128 stands for zero in the data rows.
Some points, one per row:
array([104, 114, 157, 138, 98, 81, 136, 108, 94, 121])
array([174, 125, 156, 129, 146, 111, 151, 155, 122, 97])
array([166, 134, 152, 127, 144, 112, 142, 152, 115, 104])
array([173, 119, 160, 132, 147, 112, 156, 157, 125, 95])
array([139, 72, 184, 186, 83, 92, 183, 123, 72, 74])
array([110, 116, 158, 135, 103, 84, 135, 114, 73, 124])
array([148, 122, 159, 136, 152, 127, 165, 161, 147, 140])
array([94, 158, 108, 140, 130, 163, 121, 130, 134, 188])
array([172, 72, 184, 148, 150, 103, 183, 167, 180, 94])
array([153, 118, 156, 139, 150, 129, 154, 161, 128, 126])
array([68, 108, 148, 127, 81, 70, 123, 87, 110, 166])
array([116, 131, 74, 152, 85, 184, 97, 73, 124, 120])
array([78, 186, 71, 72, 182, 128, 70, 168, 185, 188])
array([68, 186, 71, 72, 125, 80, 70, 103, 184, 188])
array([139, 110, 146, 142, 149, 148, 151, 154, 105, 121])
array([163, 79, 142, 186, 84, 164, 170, 98, 122, 89])
array([68, 179, 96, 76, 118, 80, 71, 105, 159, 188])
array([167, 107, 159, 154, 139, 140, 170, 149, 133, 111])
array([182, 122, 147, 143, 146, 142, 149, 153, 124, 89])
Then 24 other points, each followed by its number:
array([136, 126, 157, 127, 151, 111, 152, 156, 138, 141]) 0
array([68, 186, 71, 72, 169, 98, 70, 129, 185, 188]) 1
array([68, 113, 90, 72, 69, 70, 70, 68, 185, 133]) 2
array([166, 133, 154, 126, 144, 109, 142, 151, 118, 102]) 3
array([147, 125, 121, 145, 130, 163, 136, 131, 122, 120]) 4
array([68, 186, 71, 72, 121, 80, 70, 97, 183, 188]) 5
array([109, 105, 140, 81, 137, 73, 124, 126, 185, 136]) 6
array([125, 136, 74, 134, 107, 184, 97, 94, 126, 120]) 7
array([149, 115, 163, 129, 153, 114, 159, 160, 153, 130]) 8
array([68, 101, 152, 137, 79, 70, 132, 87, 104, 159]) 9
array([103, 117, 150, 136, 85, 76, 127, 95, 91, 120]) 10
array([182, 116, 163, 137, 150, 121, 159, 162, 127, 87]) 11
array([125, 86, 106, 186, 68, 184, 148, 68, 110, 93]) 12
array([131, 84, 115, 186, 68, 183, 153, 68, 113, 95]) 13
array([143, 125, 157, 136, 153, 125, 153, 159, 131, 135]) 14
array([129, 160, 71, 114, 127, 183, 73, 106, 130, 121]) 15
array([130, 74, 116, 186, 68, 184, 157, 68, 108, 87]) 16
array([116, 127, 75, 157, 80, 184, 100, 68, 124, 117]) 17
array([154, 114, 147, 155, 135, 148, 160, 146, 131, 124]) 18
array([144, 121, 110, 159, 108, 170, 130, 107, 123, 115]) 19
array([136, 155, 86, 107, 158, 171, 96, 138, 116, 122]) 20
array([132, 145, 131, 143, 139, 147, 146, 145, 148, 161]) 21
array([143, 123, 152, 136, 151, 133, 157, 159, 128, 135]) 22
array([122, 115, 154, 134, 98, 81, 135, 109, 93, 124]) 23
Which two of these numbered points are nearest to each point below, ignoring the direction in which the first points spread most? Their numbers follow each, nearest first.
array([123, 80, 107, 186, 68, 184, 149, 68, 107, 91]) > 12 16
array([68, 154, 89, 72, 108, 70, 70, 86, 185, 175]) > 5 6
array([144, 115, 161, 124, 152, 108, 154, 159, 156, 132]) > 8 0
array([68, 150, 97, 72, 107, 70, 76, 88, 185, 169]) > 5 6
array([145, 127, 153, 135, 152, 129, 158, 160, 146, 138]) > 14 22
array([182, 113, 164, 140, 150, 124, 166, 161, 128, 89]) > 11 3
array([103, 122, 143, 117, 100, 83, 120, 102, 118, 128]) > 23 10
array([68, 121, 84, 72, 70, 70, 70, 68, 185, 143]) > 2 5
array([143, 117, 156, 122, 129, 92, 143, 136, 129, 110]) > 5 3
array([69, 136, 109, 84, 91, 70, 83, 77, 169, 156]) > 2 5
array([178, 132, 135, 138, 147, 148, 142, 151, 123, 99]) > 11 4
array([94, 136, 136, 108, 120, 85, 117, 120, 144, 155]) > 5 23
array([132, 163, 72, 89, 167, 174, 74, 144, 117, 143]) > 20 15
array([135, 80, 117, 186, 68, 181, 149, 68, 112, 89]) > 13 16
array([150, 121, 151, 141, 145, 140, 161, 155, 133, 130]) > 22 14
array([136, 121, 110, 158, 105, 171, 133, 107, 124, 119]) > 19 7
